Rows swapped in pairs by one turn or mirror: which row each one swaps with
The rows were stretched afterwards, more along some directions than others.
k55: 8,13,-35,6,6,-6,-34,1,2,10,5,-2,-10,-12,-4,8,-37,-18,2,-8
k102: -5,0,-22,-27,32,-20,8,25,0,0,-1,-27,-44,45,-8,-20,-7,-3,-25,12
k44: 2,0,23,-24,42,12,-7,-10,9,-32,-17,13,25,3,0,-37,3,9,11,-11
k483: -13,-17,19,-14,26,5,8,0,18,-28,-10,26,35,11,11,-1,5,-4,-13,2
k608: 1,25,-26,-12,-15,12,-7,-20,22,17,1,5,-15,-3,-17,-32,2,31,0,-13
k39: 11,-41,-30,-13,-13,-19,-4,-11,-3,-32,-26,-7,-17,-12,-23,-24,2,1,9,-9
k779: 8,4,-9,7,11,6,39,-4,27,31,6,10,-18,-2,-2,7,14,-17,-16,42
k488: 7,34,-3,8,-31,-11,-25,-14,9,-3,-10,32,-21,-7,-1,8,16,34,-1,3
k803: -8,-8,1,-12,-32,-14,26,4,26,6,-2,41,-3,3,20,23,28,10,-12,3
k540: -4,-23,-24,22,-12,4,-31,-2,-2,-30,-8,-8,-10,-4,7,5,6,0,-11,-36
k607: -1,-37,-29,-11,-18,-15,-28,15,-40,-22,-18,-3,-8,7,-18,10,-29,-8,14,-29
k454: 49,-15,-10,-34,23,-13,-3,7,22,-12,0,-4,11,-15,4,-4,-24,-11,19,7
k227: 6,-41,-1,-9,31,-10,24,12,13,-5,29,-7,6,5,26,7,8,3,-9,-9
k3: -6,-10,-2,-42,1,2,21,-4,27,21,5,-3,10,25,12,-27,29,-2,-15,-26
k721: 6,-58,3,7,-11,-1,-1,-15,-25,-3,-37,11,-25,21,-2,-11,24,-1,-6,-6
k440: 18,22,-21,12,4,8,-13,8,38,5,34,-19,19,-13,16,13,-30,-24,10,28
k640: 0,13,32,-14,52,-1,26,7,8,-5,-1,-2,0,34,15,-31,31,9,-17,7
k310: -26,-5,-16,-17,13,9,-12,28,-32,-17,-3,0,-6,31,-27,13,-29,-12,22,-9
k119: -12,-38,-16,-23,-8,13,1,-25,16,-27,-40,30,-10,4,0,-1,-2,-9,-15,-3
k554: -14,10,-12,-15,31,-1,-2,14,-12,-3,7,-33,-38,25,-10,-21,-10,0,-8,-7
k952: -12,16,1,13,42,-15,-4,16,-18,-2,-2,-6,0,-4,-23,9,-12,-6,9,30
k698: -18,-35,-15,-14,7,12,0,26,-41,-23,-40,10,-31,15,-15,7,30,-23,8,-15
k248: 11,-20,17,-37,-29,8,23,-13,28,21,-1,36,14,5,24,3,23,12,-6,-18
k650: 11,-10,-21,-3,-12,-4,-45,15,-27,-18,2,6,-2,3,-13,27,-48,-11,19,-16
k53: 8,-11,28,-32,2,18,0,2,-11,21,10,10,5,-30,-5,6,17,-9,33,17
k489: -13,-26,-31,22,-19,2,-15,-12,-23,13,-17,6,-37,24,3,9,-11,7,-20,-10
k334: -13,-3,-5,-4,20,-16,2,40,-40,-16,-6,-32,7,37,-21,-4,-6,-28,-14,19
k65: 8,-39,10,-32,-16,13,25,-11,21,26,12,30,3,-14,14,15,26,0,13,-11
k613: -17,-14,-4,-23,15,-6,10,2,20,-23,-32,-2,-27,22,10,-25,33,1,-18,12
k975: -2,-32,14,-23,16,-2,9,36,-44,4,3,-13,25,19,-14,10,4,-32,15,-1
k111: -7,26,-18,-8,-16,-16,-4,22,-11,4,-22,25,-42,27,-16,27,-6,23,-7,8
k719: -8,16,-13,4,14,5,1,-13,35,18,24,4,17,-11,24,2,-7,-7,-33,26
k858: 12,-5,35,-18,18,-17,-23,0,17,-13,6,8,21,-8,9,-19,-3,-2,11,7
k113: -9,4,5,-17,12,12,18,-18,29,31,-24,12,7,1,9,10,-16,16,21,-18
k15: -16,21,-25,12,31,-8,-2,17,-6,-20,-20,7,-33,12,-27,12,-16,-13,-8,28
k77: -21,-17,-24,-15,-1,-12,27,6,11,-3,-24,21,9,-5,-9,34,7,-2,23,-8
k848: -11,-20,-7,-4,19,-7,38,-4,10,-10,-25,-1,-26,21,-9,-43,58,10,-37,5
k173: 21,-1,-5,-13,-37,23,-40,-13,-15,14,-19,15,-1,1,4,-4,3,-14,-5,8
k974: -2,15,1,-45,2,-11,-1,39,-11,-2,6,8,-8,-5,-3,49,-14,6,19,10
k707: -17,33,-29,-2,28,10,-11,4,16,-3,-1,-6,-6,-17,-4,12,-22,3,14,22
k523: 17,-37,-35,12,-22,-8,20,-7,-1,12,-18,16,-30,-4,-13,10,12,-14,-8,4
k986: -4,36,-29,49,0,-6,-25,-19,2,-12,-1,8,-11,2,1,-1,-3,13,-28,10
k484: -32,17,17,-25,13,-6,39,18,13,-2,-11,11,14,32,1,-1,38,5,-24,16
k308: -1,22,-9,-12,-15,15,-5,8,7,24,-16,-16,-8,35,7,-15,-14,-15,-1,19
k603: 21,-26,-13,10,19,-2,4,7,-11,-4,10,-6,10,-25,2,12,-3,8,13,-6
k463: -16,12,-4,11,-3,1,10,-37,49,13,21,7,18,-21,27,-1,5,7,-24,5

k779 is swapped with k334
k111 is swapped with k483
k540 is swapped with k113
k53 is swapped with k39
k952 is swapped with k848

